Where one turn sends some rows of the set: a few examples, then the rows asked
Muten: [ 17.2   6.0  14.2   7.5  -7.3  -4.3  13.4   5.6  11.0 -10.5  13.9   0.8
   3.9  -8.4 -15.1  17.6  12.9  26.2  -8.6  -4.2  -0.7]
Gipa: [ -4.8  18.4  -4.2   3.7  -7.9  25.0  13.5 -17.2 -19.3  -7.3   3.7 -13.0
   3.0   9.9 -10.1  -8.0  -2.4   1.0  -6.8 -18.7   0.7]
lalaz: [ -1.3  17.9   0.1  10.2  10.9  20.6  10.1 -11.4  -2.5   2.3  13.4 -30.8
  14.6 -18.8  -6.6  -6.9   5.7   7.5   2.6   0.7  -3.8]
nubut: [ -5.4  11.0  -1.8  -5.2 -10.1  28.2  14.6 -12.7 -18.6  -4.6   7.2 -10.0
   4.7   8.9 -10.5  -5.9   1.9  -1.4  -5.8 -21.4  -0.1]
geze: [ 16.7  17.1 -13.4   0.0  -9.3   0.7  18.5 -10.7 -25.7 -12.3  -8.9 -12.0
  18.1  16.2  10.5   1.3   8.7   2.2 -13.7  -0.5   7.1]
rul: [ 15.8   6.9  -2.9  15.3   3.9  -8.3   8.2  -3.8  -9.6 -16.9   1.5 -15.8
  31.4  -5.8   6.9   4.8  18.5  15.3  -5.5  19.0   0.9]
kisaz: [ 19.9  -1.7   0.6  12.2   9.8 -13.2   6.3   0.1 -10.8  -8.7   9.4 -17.4
  21.1   2.1   2.8   0.3  11.5  25.7   4.4   8.4  -2.7]
tula: [ 13.6   6.8   5.0  16.7  10.8 -13.6   9.3   0.4  -9.1  -6.1   5.4 -10.5
  30.2  -1.3  12.4   0.2  20.5  14.4  -1.0   9.6  -3.2]
Lanim: [ 18.9   3.2  -9.0  12.4   3.6 -18.4   1.8  11.9  -4.4  -9.3   8.2 -13.7
  23.0   5.7  -4.6   6.8  13.0  13.7   1.7  10.1  -4.4]
pino: [ 19.4  15.1   2.4   7.6 -10.1  -8.9   3.7  15.1   9.3  -6.7  14.2  -4.9
   7.1  -1.5 -17.5  17.8  10.6  14.1  -5.3   0.5  -3.0]
dere: [  0.3  20.8   8.4   9.5  13.7  14.3  13.3  -6.2   1.2  12.7  15.4 -23.6
  13.1 -15.4  -0.5  -8.3   9.0   4.8   3.1  -8.6  -7.0]
toza: [-16.3 -11.3  -6.8   8.4  10.8  -1.7  31.0  -2.9  12.4  -0.7   3.2  -8.1
  13.5 -13.3  -1.0  10.3  17.3   6.8 -15.2 -10.5  -2.3]
fitu: [  9.2  14.7  -1.1  -1.0  11.2  12.2  19.3  -4.7   6.6  13.5  16.5 -30.8
   3.2 -16.4  -6.4  -1.8   4.9  12.2   2.0  -9.7  -2.2]
Zop: [ -1.9  12.6  -3.5  -2.3 -18.5  20.2  14.6 -16.2 -15.9  -7.7   8.5  -6.3
  -1.0   7.8  -2.4  -4.4   2.4  -4.9  -6.4 -24.4   0.0]
Dugam: [-15.1  -2.2 -15.3   5.9  -6.9  16.1  25.6 -15.1 -12.9 -20.0  -2.9  -0.1
  14.8  11.4  -7.0  -2.4   7.6   1.3 -16.3 -15.0  -0.3]
Fug: [ -8.0  -5.7 -15.5   1.1 -12.4   9.9  19.6 -16.4 -17.8 -16.0   2.3  -2.7
  12.8  13.2   5.5  -5.1   9.4  -5.7  -8.7 -18.4  -0.1]
netol: [ 19.7  13.1  -7.3  -7.3 -12.1   4.8  15.3  -7.3 -27.6  -9.4  -5.5 -10.7
  18.9  16.7   9.3   1.9  11.2   1.0 -11.2  -2.9   6.6]
Kulim: [ 15.0  21.1  21.5  11.8  -7.8  -1.9  12.9   4.4  10.8  -4.0  11.9   3.6
  10.0 -12.5  -5.9  15.4  18.4  14.5 -11.3  -3.3  -1.3]
lukup: [-13.4  -3.9  -3.9  12.4  10.5   3.5  31.2  -3.3  15.2  -4.4   9.6  -3.3
  23.8 -17.1  -0.9   4.0  22.6   5.2 -11.7  -5.7  -6.4]
Fuvut: [ 11.6  -1.9   3.5  15.7  11.6 -19.2   6.7   0.5 -13.8  -4.0   0.1 -14.5
  21.0   3.3  11.5   4.5  14.6  17.8  -2.0   5.0   1.2]
fef: [ 16.3  13.5  -9.7  -2.9 -17.0   4.4  12.6 -13.0 -25.3  -8.1  -0.3 -11.0
  10.0  15.0  14.4  -1.6   8.6  -4.3  -6.5 -11.5   4.8]
Lopo: [-13.6  -6.7 -13.0  -2.4  -7.0  19.7  23.2 -12.5 -16.9 -15.6   1.1  -2.7
  17.4  11.1  -5.7  -3.5  10.3  -1.5 -11.9 -16.0  -0.2]
dozik: [ 18.4  24.4  14.7   9.6 -12.7   4.2   9.1   0.5   7.0 -10.3   9.2  -6.5
  10.5 -16.7 -10.6  18.5  14.2  15.7 -12.1   7.0   3.5]
Teduk: [ 14.7  22.7  -4.4  -3.6 -23.9   7.6  23.4  -6.9  -9.7 -13.0  -5.4   0.9
   5.0   8.5  -2.3  14.5   8.8   1.8 -22.7  -9.8   8.6]
noluv: [  1.2  13.3 -13.4   3.7  10.8   9.1  11.2   3.8   6.7  10.9  16.9 -30.5
   9.1  -9.7 -13.5  -3.1   3.3   1.3   3.8  -6.9  -7.4]
nev: [-14.8  -2.5  -8.9  12.0   4.0  12.2  26.3  -7.4  14.3 -13.1   8.0  -9.1
  21.9 -20.8 -10.6   6.7  18.4   7.1 -14.0   0.6  -3.9]
sel: [ -3.7 -11.6 -16.1   2.8  11.6  -0.5  35.0  -2.9  14.1  -3.1   8.8 -14.5
  19.0 -14.4  -2.9   5.3  17.6  12.1  -9.8  -4.8  -3.1]
tenif: [ 11.7  13.6  20.6  10.0  -7.7  -6.3   9.9   5.5   6.6  -1.5   7.4   0.2
  -0.8  -7.9  -7.0  21.1  11.8  18.3 -12.3  -7.8   3.4]
zizam: [ 16.6  15.0  -1.6 -10.5 -24.5   8.9  22.0  -2.7 -12.8 -12.3  -2.8   3.9
  10.3  10.5  -0.7  14.8  13.7   0.9 -20.5 -10.1   8.5]
Kifud: [ -1.5  14.6   4.9   6.0  14.7  10.3  13.1  -6.4  -2.6  18.1   9.6 -30.4
   2.5 -12.4   0.5  -2.8   3.5   7.9   1.0 -12.5  -1.2]
kan: [ -9.4  -4.6 -21.7   4.9   7.2   1.5  24.6   6.6  17.0  -1.7  13.0 -14.4
  16.7 -10.6 -14.3   6.2  12.7   1.6  -6.8  -6.5  -8.3]
zame: [ 10.4   8.9  -7.0  -4.2 -27.0   4.4  22.0  -9.8 -11.0 -15.7  -0.1   4.7
   6.0   9.6   5.1  10.6  13.5  -4.4 -18.4 -16.1   5.4]

toza moves to tenif
tula moves to lukup
Now these:
Fug moves to zame
zizam moves to nubut
Dugam moves to Teduk
noluv moves to Lanim
kisaz moves to sel
dozik moves to lalaz

Where one turn sends some rows of the set: a few examples, then the rows asked
zikir: [ 10.8  10.2  14.0  10.1  -6.4   4.8  -5.0  -4.0 -16.9  27.6  -0.1  -2.5
   5.3  11.6  -5.0  -7.1  12.1   5.4]
Ruza: [  2.4   6.9   8.6   9.6  -7.3   4.1 -10.7  -4.1 -10.7  33.3   1.3  -1.6
   1.3  17.7 -10.4  -9.0   7.7   8.0]
debad: [ -7.0   4.6   7.1  13.6   5.2 -19.5   4.0  10.4  -9.8  23.1 -11.3 -14.5
  23.9   1.3  -9.3  -7.2 -35.6  -0.7]
suru: [  1.6   7.8  17.4  10.4   0.1  -8.4   3.7 -12.7  -6.8  39.4  -8.3  -9.0
  24.9   2.9  -5.6 -15.2 -20.0   1.1]
Bal: [ -8.5  -3.8   5.9  16.1   4.1  -9.9  -7.2   6.2 -14.9  10.7  -9.8  -4.5
   1.9  38.0  -4.3  -9.1 -19.8  -2.1]
riv: [  1.8   2.8   8.0  17.9   5.7 -22.2  -1.0   0.3  -8.6   9.7 -12.7 -17.8
  15.4 -20.9   0.1  -6.1 -34.2  -6.5]
denu: [ 10.5 -12.0   3.5  17.2  -6.4 -14.3 -21.4   1.0   3.4  -7.1  -5.7 -17.8
  -6.3   5.4 -10.1  -7.1 -33.1  -5.9]
Reko: [ 21.9  -0.9   9.5  16.5 -11.4  -5.9 -17.4 -14.4  -5.2   8.6   3.3 -18.9
  -2.7 -12.9  -3.1   2.5   1.4  -6.7]
melis: [ -3.9   5.4  12.3   7.0   1.9  -7.7   3.1  -7.9  -8.9  38.9  -7.1  -9.2
  26.7   0.5   0.2  -8.4 -23.0   3.9]
mivip: [  5.3   3.8  12.4  22.5   7.2 -25.0   1.2  -3.1  -6.5   8.3 -13.5 -18.0
  13.0 -16.1  -6.0 -12.9 -35.2  -9.3]
Puga: [  7.6  -7.4   0.9  26.1   2.2 -17.8 -16.2   3.9  -6.0  -8.9  -1.8 -17.3
 -16.6  -2.2  -8.7  -4.0 -20.8  -6.0]
fol: [ 20.0   3.4   9.5   9.0 -20.9  -4.1 -25.9 -11.9   0.5   6.6  -7.7 -11.3
   1.9 -14.1  -7.0  -5.5  -2.9  -4.1]
Zegab: [  1.7  11.1  12.1   8.8  -6.6   1.7  -9.9  -9.3 -19.8  22.6 -11.5   3.9
   6.4  17.3   3.6 -10.6  10.0   0.7]
nat: [  0.3  -0.1   7.1  18.0   8.3  -6.4   0.6  14.9 -17.7  12.7  -0.7  -6.5
  -2.3  31.5 -10.5 -10.0 -15.5   5.0]
sotid: [ 15.0  -1.1   7.6  16.6  -9.4  -2.2 -20.7 -20.7  -3.1  12.7   2.7 -12.1
  -9.9 -12.2   0.2  -3.9   2.2  -2.4]
verok: [  7.1  12.9  13.8   5.3 -10.1   6.0 -10.7  -1.8 -13.5  21.6 -11.8   7.2
   5.8  10.8  -4.5 -18.4   5.0  10.1]
toz: [ -2.4  -2.9   6.8  12.9   3.8  -4.2  -7.3  11.4 -10.8   7.5  -9.4   0.1
  -2.1  31.7  -7.1 -19.0 -26.2   7.0]
lezez: [ -3.1  -3.7   1.4  14.3  13.7  -6.3  -6.7   8.6 -17.7   2.3 -21.8  -0.8
   1.8  28.0  -7.7  -8.9 -22.2   3.4]
Pugor: [  4.2   4.3  13.1  11.2   2.6  -9.1  -1.8 -17.3  -8.1  25.2  -9.2 -12.2
  18.1 -21.6   9.6  -7.7 -20.8  -2.5]
kizu: [ 11.7 -11.2   3.4  24.7   2.6 -16.7 -11.9   4.4  -5.6  -6.6   2.6 -23.1
  -9.4   7.2  -8.2   0.4 -26.4  -8.5]
Dumi: [ -2.2   7.0  12.4  17.4   5.4 -21.2   5.9   6.9  -8.9  24.0 -12.4 -13.0
  22.0   6.5 -15.5 -14.4 -34.0  -2.3]
lared: [ 17.3  -2.0   3.7   6.7 -13.5  -1.4 -25.1 -19.7  -1.7  12.4 -15.3 -13.5
   8.7  -8.2  -7.9   5.5   0.1  -5.4]
tevo: [  4.4  10.6   6.5   4.4  -3.7   3.6 -11.1  -1.9 -17.1  22.5 -22.3   3.8
  13.2  14.0 -10.4  -6.2   7.3   5.7]
Fakod: [ -5.0   0.2   2.2  19.6   3.9 -11.8  -6.7  19.0 -13.1  11.8  -2.7  -7.1
  -5.6  27.5 -19.0 -10.4 -15.8   3.8]
vopef: [ 14.7   4.3   8.2  14.7 -17.0  -9.5 -23.4 -15.5  -7.3   5.4 -10.5 -13.0
   1.7 -10.9   0.0   1.5   4.5 -12.5]
salu: [  9.3 -16.2  -1.5  16.3   3.8 -11.8 -20.5  -9.6  -1.5  -7.1 -14.5 -17.3
  -3.4   5.3  -4.1   2.4 -29.8  -7.8]
dage: [ 10.7   4.8  17.1  15.4   1.3 -12.4  -0.7 -23.0  -4.6  23.2  -9.4 -13.4
  15.6 -19.8   3.5 -13.5 -21.4  -4.6]
Gefi: [  5.1 -10.8   1.0  20.8  -6.0 -21.7 -21.0  -0.7  -4.0  -7.3  -7.7 -21.3
  -3.1  10.1  -7.6   2.7 -25.2 -15.4]

Dumi moves to suru
kizu moves to nat
Bal moves to Zegab
Now these:
lezez moves to tevo
melis moves to Pugor
Ruza moves to sotid
toz moves to verok

